Rotation paths and how fast each direction turns (degrees per step):
Each turn is a multiple of 5 degrees from 10 to 175, or 0.
Each row of a path follows its step; steps can be skipped.
Rotation 1:
step 0: [ 12  -2  -4  -9  14  -3  -7  -4   2  -1   3  -7   1   3   7 -10   7  -4
  16 -27  16  17 -12  16  -2  -3   8   5  12  13 -10   1  -6  -2  26  -1
   2   1   9 -13  -1   0 -10 -17  -4   7]
step 5: [ 11   2 -18   8  -5   6  -2  -2 -16   6   9  -8  -1   1  20  -6  -6   6
   9   9   2  -3  -7  -5 -14   0  12  -7  -6  24   5   4   8   4 -12 -13
 -14 -12  15   9 -11  -7 -24   4  -2  -2]
step 8: [ -1  13   7   7   6  -4  -4  14   1  19 -34   1  -4   2  10   0   6  10
   1 -10  15  -9  -4  -3 -11  22 -10   3   1  15  -4  -9   7   4 -15  -1
  -9   0  -1  12 -14  -7  -6  -7  -5  -4]
step 10: [  9  10  -8  13  -3  -2   6  12   7 -14  -4 -22  -2   8   7 -17   2  12
 -17  10  -3  11  13  13   0  -9   0  -5   7  -5   7  -2  18   5 -17  -9
  13  18 -12   8 -10   3   0   7   0  10]
step 16: [ 10   2  -7  -6  -5 -21 -10  -5   0   8  -2  -8  -2   7   1 -15  -6   8
 -20   3  -2  13   0 -11 -10  -7   8  11 -15  -3  16  12  13  -7  -2  21
  20  -6   2  -9  -9  -5 -11  -4 -10 -11]
step 18: [ -7  -6 -21 -16  25  -6  -3 -11  -6   0   2 -11   5  -5   0 -13 -10 -11
  -2  -8   4  -2  -4  -3  20   1 -17   1  -1 -10  -1   0   2   6   1  -5
  12  17  -7  -7  20  12   1 -14 -10  -9]
step 20: [ -9  -9   8   0  26   3  -9   5  -3   2 -16   5   2  -7   8   3 -14  -6
  12  10   1  -4  14   5 -13 -16   6  13 -10   1   7  14  14   3  -5  10
 -13  -2  18  -2  13  -4  -6   4  -7 -18]
step 21: [  5  -2 -18  -2  -7  13  -3  -5   1 -15   5  -8 -17  13  -6  -5   3 -17
  -8 -10  -2   1 -12  21  17   7   2  -4 -12   5  -1  15  -1  -4  16   2
  14  13  12   4  -8  19  -8   2 -10   3]
[ 0  2 -3  0 -5 -3 -4 -2 -1 -6  5  0 -5 -1 -1  4 -2 -1  7  3 -1 -5 -5  1
  0  4  3  5  0  0  3  0 -5  0 -4 -2 -1 -2 -1  0  3 -2  1  5 -3  2]	175
[ -2   0   3   6  -1   3   1   4   7  -3   2   3   0  -1   2  -3   1   0
   2   3   3  -2  -3   0   0  -3   2  -3   1  -1  -1  -7  -2  -2  -4   0
  -1   4  -3   2  -3   1 -11   0   0  -1]	155
[ 0  4 -4  6 -6  3 -3 -1  1  5 -1 -4  2  1  4  0 -3 -1 -2 -3  0  2 -1  2
  0  3  7  2 -2 -3 -1 -6  3  2  1 -3 -1  0  1 -4  2  6  2 -4 -4 -3]	135
[ 5 -3 -5  1  3 -2  2 -2  3  4  3  3 -1  4  1 -6  1 -5  3 -6 -3 -4  0  1
  4  3  4 -4  3  3  1  2  0  3 -1 -1 -2  1 -2  5 -2 -6  1 -3  0 -3]	85
[ 4 -3  3 -1  2  0  3  1  5  2  1  4  1 -5 10  6  2  0 -1 -3 -1 -1 -3  1
 -5 -2  0  2  0 -3  3 -1 -1  3  6 -2  1  3  1  1  2 -2  3  5 -1 -3]	130
Rotation 2:
step 4: [  0  -4   5   0  -2   3 -11   9   6   5   0 -17  -2  -1 -16   5  -6   3
  10   2   7  -3  14   4  -7 -17  -9  -6 -14  -5  -5   6   0 -10  20 -20
  -3   7 -14   9  -1   1 -24  24 -11  17]
step 5: [  7  13  11  -5   9   8  13  -1  -3   1  12 -14  13  -1   0   3  -3  -6
  -5 -10   5   6  -7   2 -17  11 -32  -8   8   2   5  15  -8 -17   1  11
  -2   0   1   3  -2   4 -24 -18  -9  -5]
step 7: [ -9  -2  -4  10   7  -6 -14   4   1  12 -13   6  26  -6   7  -1 -18 -15
   6  -7 -14  -5  -5  14 -16  -2   9   1  13   3   1   5  -4  -1 -10  -7
  -7   6   6  11  -7 -22   1   9 -13  20]
step 9: [  9  10  -8 -24 -10  10   1  -6   7   5  -5 -26  -5   5  15  29  -3  -7
  -1  -9  -6   9  -3  -2  -7   7 -14  -7  15 -10   0  -6  -7  15  10  -1
  -4   5   4  14   6   8  -8  10  -5  -1]
step 11: [ -6  13  -3   5   0   7   5  -8  -1 -10   7  20  14   4  -1  -3  -2  -3
   2 -15  -8   3   1  -9 -19  -4 -13  10   9  -1  14  -6  12 -19 -13 -21
  10   1  15  14   1   0 -16 -12 -11  12]
step 15: [ -4  -3  -3   4   2   0 -11 -10  -5  -5 -10  -1 -13   4   1  11 -10  -5
  14 -27  -2  -1 -15 -12  10  -6  -9  -3  20  -7   5 -18   9   4   2 -20
  -5 -14   8  10   8 -10  -5  21 -11   7]
step 21: [  8  -2   6   1   6   3  -2  -1 -12  26 -15 -22  -6   7  11  10 -12  -8
  -2  -7  -2   1 -10   4   1   0   5 -19  19  -5   9  11   4 -16  15  -4
 -23  -1  -3  -5   8  -1 -15   8  -6   3]
step 22: [ 25  19  -8  11  11  -1   0  -6   9 -14  -1 -12  24  -1   9  -6  -5  -8
   1 -12 -10 -23  -6   7  -7  -5 -15   4  -5  11   1   2  -1  -3  -2  -6
  -1   8  -4 -11  10   4 -12   9  15  -7]
[ 1 -1 -2  3  2  2  6  1  3  0  5 -2  0 -3 -3  0 -4 -2 -3 -1 -1  0  6 -2
 -4 -3 -2  2  4  2  1  3 -2 -3 -2 -4  7 -4  3 -1  1  1  4 -4  3 -7]	125
[ 5  2 -4 -2 -3  2 -2 -2  4 -5 -1  1 -2  0 -3 -5 -4 -2 -4  0  0  4  0  1
  1 -7  0 -4 -2 -1  4 -2  0  1 -2  3  1  1 -2  0  8  6  0  3 -7 -1]	55
[ 3 -1 -2 -1  0  1  0 -1  0  3  2  0  1  2  1 -1  2 -1  0 -5 -1  3  4  7
 -1  1  0  1  3 -3  2  5 -5  0  0  5 -3  6  7  3 -6  4  5 -1 -2  4]	160
[-2 -4 -4 -9 -3 -1  0  1 -5  5  0  2  0 -1 -1 -2  2  1 -2  0  0 -3  2  0
  2  2  1  2  9 -6 -3 -3  0  1  1 -3  0 -2  0  1  4  3 -2  5  0 -4]	125
[-2  7 -4 -1  2  4  0  4  1  5 -4  2  0  1  6  1  4  0  1  4 -2  1  2 -1
  1  3 -3 -4  1  1  5  3  1 -1  6  4  1 -3 -6  0  1  0  5 -1 -3 -5]	95
[ 4 -2  4  2  1 -1  2  6 -2  3  0  1  1 -4  4  3 -2 -4 -4  2  2 -1  1  2
 -3  1 -3  3  0  3  0  1 -1 -1  2  5  5  8 -1  1  5 -3 -4  6  0  1]	20
[ 1  1  3  1  2 -1  2 -2  1 -1  1  5  4 -7 -1  1  4  0  7 -6 -3 -1 -3  1
  1 -7  5  2  4 -3 -2 -1  3  1  4  0  5  3 -4  1  1 -1  3 -3 -3  1]	90
